dul: [120 120 135 150 135 119 113]
tesu: [110 106 143 187 145 105  84]
givus: [ 50 186 112 108 158 141 109]
mipa: [112 109 141 183 143 108  86]
Fodo: [112 109 141  50 108 157 186]
fiti: [134 161 110  50 108 157 186]
dut: [120 120 135 150 135 119  82]
zefun: [186 110 161  50 157 133 108]
has: [161  50 157] | yes
perm: [186 157 108  50 141 109 112] | Fodo
has: [158 108] | no
perm: [108 157 186 134 161 110  50] | fiti

muzum: [208 203 171 161 186  91 146]
Gapo: [156 197 177 169 184  93 150]
tupaf: [167 200 180 174 171  94 129]
rimu: [167 200 180 174 171  94 124]
bopo: [167 200 180 197 196  83 146]
gelom: [129 171 167 200 174 179  94]
perm: [146 167 200 180 197 196  83] | bopo
perm: [ 93 150 156 169 177 184 197] | Gapo
perm: [ 94 129 167 171 174 180 200] | tupaf
perm: [129  94 171 174 180 200 167] | tupaf
perm: [208 161 171  91 146 203 186] | muzum
has: [184  93 150] | yes
has: [167 200 180 174] | yes

pel: [100 134 122 131 128 142 129 107 158 116 122 137 118 110 166 134 119 179]
Zodip: [ 95 101 139 142 132 192  88 151 116 110 135 118 126 125 127 120  84 104]
Meli: [ 99  98 121 138 124 127 120 155  96 113  94  73 126 134 120  90 105 161]
nukof: [121 112 129 126 131 131 127  90 115 112 104 153 121 120 103 106 113 136]
lod: [137  99 145 119 125 130 136 133 119 105 127 121 115 139 113 119 128 130]
Bur: [123  99 117 136 131 139 119 134 103 110 174 184 129 110 134 162 123  72]
Zude: [108 112 120 129 130 135 111 120 129 128 103 125 130 112 119 113 118 144]
Minog: [128 158 142 129 116 119 134 100 137 110 134 180 122 122 107 131 166 118]
ger: [127 177 120 139 126 122 113  93 152 143 111 109 125 120 122 120 119 123]
gapem: [125 146 126 129 133 122 125 141 140 133 112  94 122 118 130 125 118 127]
Tidi: [120  84 142 116 132 135 139 126 101 110  95 103 125 151 118  88 127 192]
has: [109 125] | yes
perm: [100 107 110 116 118 119 122 122 128 129 131 134 134 137 142 158 166 180] | Minog
perm: [113  90 127 124  94  98 105 161 121 138 155 126 134  99  73 120  96 120] | Meli
perm: [120 135 139 103 110  84 151 127 118 192 142  95  88 132 116 125 126 101] | Tidi
has: [ 73 126 134 119  90] | no
has: [122 126] | no
has: [120 177 127] | no

suz: [103 112 113 125 129 149 127 105 193 184 115]
bado: [104 111 112 124 131 148 126 104 192 183 114]
pezi: [108 108 112 132  93 124 156  96 204 199 136]
boped: [100 113 113 130 112 146 141 104 198 189 121]
bem: [108 108 112 132  93 124 156  96 202 194 150]
vovet: [104 111 112 124 131 149 126 104 192 183 114]
vof: [128 100 119 128  94 101 162  95 201 193 151]
rized: [100 113 112 131 106 142 146 101 200 193 124]
Kepu: [119 103 115 130  92 108 161  95 203 197 145]
zitig: [101 113 114 127 122 149 133 106 195 185 118]
lav: [113 106 113 131  92 117 159  95 204 199 140]
tekir: [109 108 112 132  93 122 157  96 204 199 137]
perm: [108 112 132  93 124 156  96 202 194 150 108] | bem
has: [108 108 113] | no
perm: [114 104 111 112 124 131 148 126 104 192 183] | bado

nar: [ 98 113  85 106 113 135 161 124]
puzop: [135 204  75 146 116 136 131 123]
Logon: [135 204  75 146 116 117 125 145]
dep: [116 134 145 125 117  75 204 146]
perm: [ 75 116 123 131 135 136 146 204] | puzop
perm: [ 85  98 106 113 113 124 135 161] | nar
perm: [124 161 135 113 106  85 113  98] | nar
has: [146 116 136] | yes
perm: [ 75 146 116 117 125 145 135 204] | Logon

mil: [ 99  97 148 117 135]
Toged: [ 99 123 136 161 112]
Tigo: [136 173  84 154  68]
zezo: [135 177  82 176  66]
zef: [173 110 194  42  90]
sedaz: [108 121 127 139  98]
Vafel: [ 99  97 148 117 121]
sezep: [110 173  90 193  42]
lalip: [143 160  68 103  33]
has: [135 177  82 176  66] | yes
has: [117 148  97  99] | no
has: [137 173  84 154  68] | no
perm: [ 42 110 173  90 193] | sezep
has: [135 177] | yes
perm: [ 98 108 121 127 139] | sedaz

mome: [130 173 216 106]
Sab: [110  88 128 147]
gek: [ 99  81 128  71]
togub: [ 96  63 158 128]
pediz: [105 130 216 173]
has: [216 106] | yes
perm: [173 130 105 216] | pediz
perm: [173 216 130 105] | pediz
has: [104 130] | no
has: [173 216] | yes
has: [81 99] | no
has: [110  88 128] | yes

Rit: [148 111  97 194]
livot: [111 196 148  96]
pagi: [196 111 148  97]
perm: [ 96 111 196 148] | livot
perm: [ 96 196 111 148] | livot
perm: [196 148  96 111] | livot
perm: [ 97 111 148 196] | pagi
perm: [ 97 148 194 111] | Rit

gaz: [136  93 162 133 140 163 142 145 120 118 120 121 146 142 127 133 165 106
 120]
Koza: [131  81  40 148 147 175 125 144 118 131 120 112 143 124 140 134 141  93
 124]
Ligil: [124  92 128 136 128 164  77 157 123 132 144 109  89 155 113 152 144  90
 106]
Zotop: [124 118 144 147 142 175  81 112  40 124 120 141 148 131 131 134 125 140
  93]
has: [128 136] | yes
perm: [ 40  81  93 112 118 120 124 124 125 131 131 134 140 141 143 144 147 148
 175] | Koza

